In the data rows, the value 128 means zero.
Some points:
[104, 132, 174, 132, 105, 172, 87, 127, 121, 58, 105, 95, 120, 124, 179, 132, 149, 150, 105, 144, 145, 99, 111, 88, 166, 68, 116, 129, 158, 104, 138, 167]
[103, 126, 118, 112, 122, 132, 131, 151, 184, 80, 106, 114, 153, 162, 92, 102, 180, 194, 116, 72, 110, 116, 113, 73, 181, 133, 123, 188, 111, 121, 129, 218]
[110, 171, 144, 145, 89, 122, 143, 98, 101, 109, 67, 119, 104, 113, 81, 127, 110, 149, 163, 130, 156, 148, 105, 121, 104, 124, 150, 141, 113, 148, 97, 127]
[178, 125, 104, 128, 163, 74, 132, 103, 140, 134, 139, 122, 120, 103, 124, 108, 85, 138, 92, 172, 193, 140, 191, 135, 132, 117, 126, 97, 139, 146, 125, 193]
[106, 65, 80, 156, 139, 93, 75, 139, 177, 103, 80, 132, 153, 139, 80, 132, 95, 130, 98, 142, 130, 130, 124, 119, 163, 137, 149, 124, 169, 156, 112, 82]
[84, 121, 113, 127, 97, 205, 160, 174, 101, 159, 129, 92, 80, 93, 94, 85, 164, 97, 172, 118, 105, 157, 147, 194, 121, 104, 119, 142, 155, 129, 103, 123]
[122, 118, 184, 103, 135, 124, 141, 134, 157, 103, 104, 153, 192, 108, 161, 130, 65, 101, 132, 125, 117, 151, 112, 160, 146, 163, 146, 131, 179, 138, 112, 126]
[138, 160, 128, 178, 105, 123, 118, 135, 97, 149, 178, 69, 118, 106, 103, 144, 113, 132, 175, 140, 56, 96, 102, 82, 145, 125, 120, 76, 142, 100, 143, 148]
[98, 182, 151, 151, 156, 115, 148, 103, 125, 100, 117, 126, 99, 68, 190, 144, 141, 93, 84, 115, 50, 59, 125, 141, 134, 144, 83, 116, 115, 153, 117, 134]
[168, 144, 218, 155, 98, 126, 126, 212, 152, 75, 60, 175, 103, 98, 105, 134, 96, 95, 128, 130, 90, 29, 197, 159, 154, 149, 38, 145, 186, 147, 117, 82]
[87, 89, 94, 88, 103, 188, 120, 138, 146, 107, 101, 141, 116, 156, 163, 110, 54, 86, 122, 151, 98, 150, 100, 93, 102, 110, 88, 114, 87, 128, 192, 143]
[188, 122, 159, 169, 107, 102, 143, 105, 135, 112, 131, 130, 137, 144, 186, 141, 120, 132, 139, 159, 155, 128, 151, 170, 195, 98, 115, 160, 141, 90, 88, 98]
[146, 221, 147, 104, 185, 155, 98, 138, 122, 134, 112, 132, 172, 127, 93, 106, 101, 146, 143, 104, 142, 90, 97, 128, 64, 112, 186, 144, 148, 90, 190, 178]
[104, 105, 133, 132, 172, 132, 129, 119, 124, 118, 92, 101, 110, 155, 159, 89, 152, 108, 146, 161, 129, 157, 157, 132, 103, 96, 150, 161, 131, 125, 88, 143]
[108, 150, 97, 135, 139, 126, 188, 105, 96, 173, 113, 141, 135, 165, 159, 137, 166, 145, 120, 168, 102, 135, 110, 127, 138, 82, 153, 178, 85, 123, 101, 95]
[112, 100, 170, 87, 117, 109, 171, 171, 86, 167, 147, 150, 107, 106, 111, 206, 121, 137, 117, 104, 133, 119, 54, 159, 105, 121, 191, 155, 169, 96, 98, 121]
[101, 166, 92, 104, 101, 104, 74, 104, 159, 167, 182, 104, 171, 132, 99, 117, 127, 140, 153, 135, 197, 162, 104, 95, 135, 192, 110, 76, 127, 149, 115, 92]
[154, 117, 95, 65, 86, 124, 125, 173, 77, 111, 162, 178, 125, 118, 160, 176, 168, 117, 88, 114, 83, 161, 151, 143, 137, 138, 165, 140, 134, 149, 156, 128]
[210, 80, 124, 133, 125, 152, 92, 107, 126, 185, 73, 133, 108, 152, 128, 158, 127, 144, 77, 109, 116, 157, 122, 139, 137, 114, 101, 113, 94, 151, 170, 143]
[117, 136, 87, 196, 147, 150, 94, 157, 145, 88, 175, 91, 85, 185, 143, 193, 137, 153, 136, 100, 112, 163, 139, 118, 131, 160, 85, 188, 174, 166, 127, 99]
[99, 96, 188, 100, 161, 140, 116, 115, 157, 137, 172, 114, 150, 184, 96, 118, 122, 129, 155, 117, 101, 96, 106, 159, 153, 65, 115, 111, 177, 94, 136, 91]
[163, 110, 119, 123, 145, 190, 84, 83, 117, 78, 176, 147, 156, 166, 145, 115, 137, 136, 144, 104, 193, 120, 158, 97, 145, 159, 121, 151, 122, 209, 174, 92]
[171, 169, 152, 95, 156, 190, 150, 124, 205, 91, 127, 157, 133, 158, 66, 158, 180, 127, 188, 136, 124, 181, 168, 163, 124, 144, 145, 79, 102, 103, 106, 137]
[132, 159, 182, 104, 144, 115, 154, 122, 143, 140, 144, 82, 126, 130, 154, 119, 185, 66, 88, 114, 119, 106, 133, 172, 107, 99, 159, 135, 94, 179, 156, 135]
[136, 167, 152, 110, 189, 134, 112, 169, 101, 137, 129, 95, 104, 126, 151, 137, 125, 135, 142, 77, 132, 141, 151, 88, 136, 98, 164, 105, 134, 107, 135, 135]
[136, 102, 146, 98, 98, 104, 139, 160, 84, 214, 123, 106, 137, 134, 143, 144, 140, 142, 125, 68, 86, 97, 174, 124, 124, 160, 119, 149, 114, 107, 161, 107]
[122, 110, 119, 117, 113, 135, 100, 123, 135, 123, 110, 141, 131, 94, 150, 103, 201, 157, 108, 150, 159, 78, 157, 125, 129, 134, 107, 132, 147, 79, 145, 100]
[163, 159, 74, 118, 150, 135, 86, 125, 122, 114, 117, 132, 123, 113, 115, 94, 100, 82, 135, 97, 133, 197, 124, 82, 137, 87, 76, 158, 63, 138, 144, 158]
[196, 95, 121, 143, 123, 148, 76, 162, 75, 89, 125, 147, 152, 148, 166, 78, 105, 114, 117, 114, 142, 98, 53, 151, 91, 136, 81, 133, 89, 92, 51, 118]
[118, 129, 105, 137, 133, 131, 125, 64, 159, 150, 89, 184, 151, 120, 135, 163, 69, 108, 169, 114, 135, 139, 129, 129, 138, 93, 109, 109, 124, 131, 165, 143]
[96, 129, 144, 101, 123, 85, 80, 103, 140, 181, 125, 52, 173, 128, 122, 134, 112, 115, 99, 148, 140, 142, 125, 149, 111, 133, 39, 132, 142, 171, 78, 147]
[121, 200, 113, 161, 177, 123, 135, 180, 108, 114, 74, 178, 149, 181, 137, 130, 111, 154, 114, 122, 146, 133, 107, 161, 129, 125, 121, 89, 165, 150, 93, 76]
[131, 151, 144, 154, 138, 130, 216, 114, 72, 136, 198, 167, 143, 134, 73, 59, 100, 156, 115, 70, 101, 95, 154, 140, 168, 96, 127, 159, 158, 147, 129, 120]
[102, 127, 185, 164, 84, 168, 152, 116, 100, 180, 131, 197, 121, 142, 141, 116, 130, 110, 122, 113, 129, 183, 125, 98, 106, 65, 119, 108, 82, 149, 132, 123]
[77, 166, 82, 183, 62, 105, 105, 121, 149, 125, 120, 134, 161, 191, 121, 156, 129, 102, 125, 110, 138, 77, 197, 120, 41, 122, 156, 94, 143, 108, 111, 193]
[128, 111, 90, 84, 121, 75, 142, 147, 75, 137, 155, 146, 88, 79, 167, 125, 173, 124, 118, 101, 123, 176, 140, 167, 136, 150, 76, 104, 197, 98, 62, 140]
[118, 139, 147, 99, 119, 143, 136, 129, 68, 107, 178, 112, 137, 168, 121, 124, 24, 141, 152, 209, 151, 163, 138, 84, 118, 162, 113, 127, 119, 184, 180, 139]
[116, 71, 40, 190, 165, 153, 142, 151, 83, 116, 89, 123, 154, 88, 93, 116, 148, 140, 122, 170, 111, 126, 140, 150, 157, 132, 111, 140, 183, 101, 178, 145]
[117, 64, 90, 114, 189, 134, 172, 82, 74, 149, 97, 160, 83, 174, 91, 135, 140, 104, 147, 87, 120, 72, 197, 102, 230, 168, 154, 133, 103, 136, 34, 137]
[161, 150, 114, 149, 97, 104, 146, 112, 112, 145, 145, 113, 60, 106, 90, 193, 143, 120, 156, 114, 173, 105, 48, 161, 138, 151, 116, 175, 100, 155, 146, 186]
[121, 163, 66, 52, 111, 173, 148, 141, 158, 133, 128, 147, 121, 138, 146, 133, 88, 145, 97, 206, 150, 140, 163, 154, 139, 116, 119, 174, 109, 92, 148, 122]
[107, 129, 224, 186, 169, 145, 167, 128, 102, 132, 82, 94, 153, 150, 164, 113, 123, 134, 145, 125, 123, 163, 158, 109, 75, 241, 100, 129, 92, 55, 132, 116]
[116, 174, 138, 107, 142, 145, 118, 65, 144, 78, 154, 108, 106, 135, 92, 139, 68, 98, 64, 151, 63, 106, 86, 57, 89, 136, 119, 106, 145, 114, 108, 65]
[125, 118, 134, 132, 145, 87, 133, 161, 125, 110, 102, 163, 85, 92, 100, 62, 139, 127, 128, 172, 124, 109, 144, 143, 183, 107, 113, 161, 66, 135, 154, 170]
[129, 111, 108, 156, 98, 141, 138, 89, 119, 108, 160, 116, 151, 106, 100, 157, 150, 123, 110, 181, 167, 205, 155, 127, 135, 140, 135, 103, 144, 101, 149, 120]
[148, 148, 117, 106, 148, 112, 133, 96, 103, 165, 103, 137, 123, 105, 116, 89, 108, 107, 146, 98, 131, 103, 121, 143, 91, 135, 177, 184, 158, 112, 180, 109]
[98, 136, 121, 102, 135, 55, 74, 120, 127, 125, 137, 139, 122, 130, 172, 91, 137, 131, 186, 136, 105, 108, 137, 151, 127, 101, 86, 75, 101, 148, 151, 118]
[120, 107, 78, 100, 127, 141, 142, 154, 130, 131, 128, 73, 157, 72, 157, 208, 98, 172, 146, 101, 122, 105, 120, 159, 152, 137, 143, 83, 44, 163, 133, 127]
[107, 84, 132, 166, 116, 137, 149, 173, 160, 157, 153, 106, 186, 82, 106, 120, 141, 126, 95, 135, 207, 142, 110, 150, 190, 132, 92, 148, 120, 143, 105, 109]
[113, 185, 138, 111, 105, 131, 100, 119, 126, 162, 83, 102, 109, 151, 152, 144, 147, 127, 108, 149, 189, 135, 97, 117, 188, 132, 133, 83, 182, 101, 120, 113]
[87, 88, 114, 150, 112, 121, 130, 119, 129, 78, 133, 185, 126, 107, 132, 102, 125, 193, 154, 109, 141, 158, 108, 195, 124, 143, 125, 143, 91, 162, 116, 133]
[146, 123, 138, 130, 154, 228, 130, 110, 136, 140, 158, 116, 118, 84, 98, 133, 135, 121, 81, 115, 142, 139, 149, 114, 104, 126, 133, 84, 82, 141, 115, 158]
[104, 83, 174, 102, 126, 138, 86, 152, 123, 144, 152, 163, 95, 131, 133, 111, 152, 202, 144, 194, 121, 167, 125, 88, 113, 131, 136, 101, 114, 187, 169, 157]
[136, 156, 134, 138, 66, 140, 80, 88, 180, 180, 121, 145, 136, 107, 133, 75, 143, 118, 114, 103, 44, 132, 125, 141, 179, 173, 206, 138, 167, 76, 92, 102]
[140, 114, 127, 116, 161, 104, 82, 141, 163, 109, 152, 142, 154, 117, 121, 164, 166, 157, 154, 198, 115, 148, 97, 105, 116, 159, 81, 102, 131, 119, 135, 124]
Along one direction, these points spread out more than along any other. Take the direction at right angles to it along which they spread out most. Then take the direction at right angles to both along which they spread out most. Go by this last direction. How far along it is each point below, from 0 to 99? 50 is the average, and the first point above lies past it. One standard deviation of the points above along it is 16.
[152, 128, 135, 145, 118, 120, 171, 136, 193, 156, 126, 129, 97, 113, 156, 141, 99, 151, 161, 125, 160, 98, 132, 58, 129, 117, 164, 155, 144, 127, 103, 105] 49
[104, 100, 147, 135, 156, 73, 149, 148, 165, 168, 130, 158, 83, 97, 91, 157, 132, 108, 103, 96, 172, 142, 107, 95, 115, 112, 138, 114, 141, 109, 142, 87] 48
[142, 129, 128, 106, 84, 121, 227, 115, 104, 126, 51, 68, 168, 125, 129, 109, 200, 76, 203, 162, 115, 95, 109, 78, 80, 116, 151, 109, 209, 206, 119, 115] 47
[72, 118, 183, 100, 110, 89, 109, 89, 72, 63, 146, 108, 187, 144, 88, 185, 137, 104, 114, 92, 159, 120, 114, 136, 101, 111, 149, 176, 104, 75, 164, 143] 40
[80, 130, 138, 140, 159, 162, 141, 101, 159, 121, 133, 103, 81, 140, 163, 84, 112, 114, 103, 96, 137, 78, 98, 198, 139, 166, 186, 99, 116, 119, 117, 111] 47
[146, 113, 113, 173, 139, 140, 148, 102, 177, 135, 163, 172, 156, 140, 180, 129, 162, 128, 122, 120, 98, 133, 97, 128, 114, 156, 114, 93, 148, 129, 177, 192] 49
[161, 76, 112, 99, 154, 123, 177, 90, 140, 177, 151, 131, 109, 127, 131, 137, 140, 195, 117, 95, 92, 133, 138, 124, 73, 113, 135, 207, 145, 136, 78, 131] 28
[152, 100, 101, 149, 158, 139, 128, 162, 117, 81, 126, 183, 183, 99, 111, 148, 117, 125, 110, 128, 113, 154, 137, 102, 135, 115, 181, 90, 62, 177, 124, 160] 37
[196, 134, 85, 122, 79, 84, 190, 132, 157, 85, 121, 105, 116, 179, 110, 56, 138, 179, 83, 116, 139, 129, 118, 118, 113, 127, 98, 63, 98, 98, 137, 74] 58
[140, 146, 106, 152, 100, 106, 81, 169, 79, 161, 181, 113, 123, 134, 145, 140, 146, 87, 111, 180, 109, 94, 134, 120, 79, 117, 172, 145, 104, 120, 103, 110] 43
[129, 141, 129, 128, 150, 103, 102, 117, 157, 124, 140, 103, 128, 65, 132, 135, 128, 98, 166, 126, 129, 129, 142, 106, 94, 104, 162, 132, 101, 87, 127, 65] 49
[137, 134, 109, 127, 114, 89, 109, 184, 180, 127, 167, 130, 99, 192, 118, 127, 123, 64, 152, 139, 157, 139, 96, 102, 104, 158, 176, 134, 121, 81, 158, 131] 49
[157, 107, 159, 129, 89, 92, 98, 110, 127, 133, 122, 78, 90, 127, 141, 127, 101, 144, 143, 129, 102, 127, 151, 186, 114, 121, 136, 133, 149, 143, 112, 174] 52
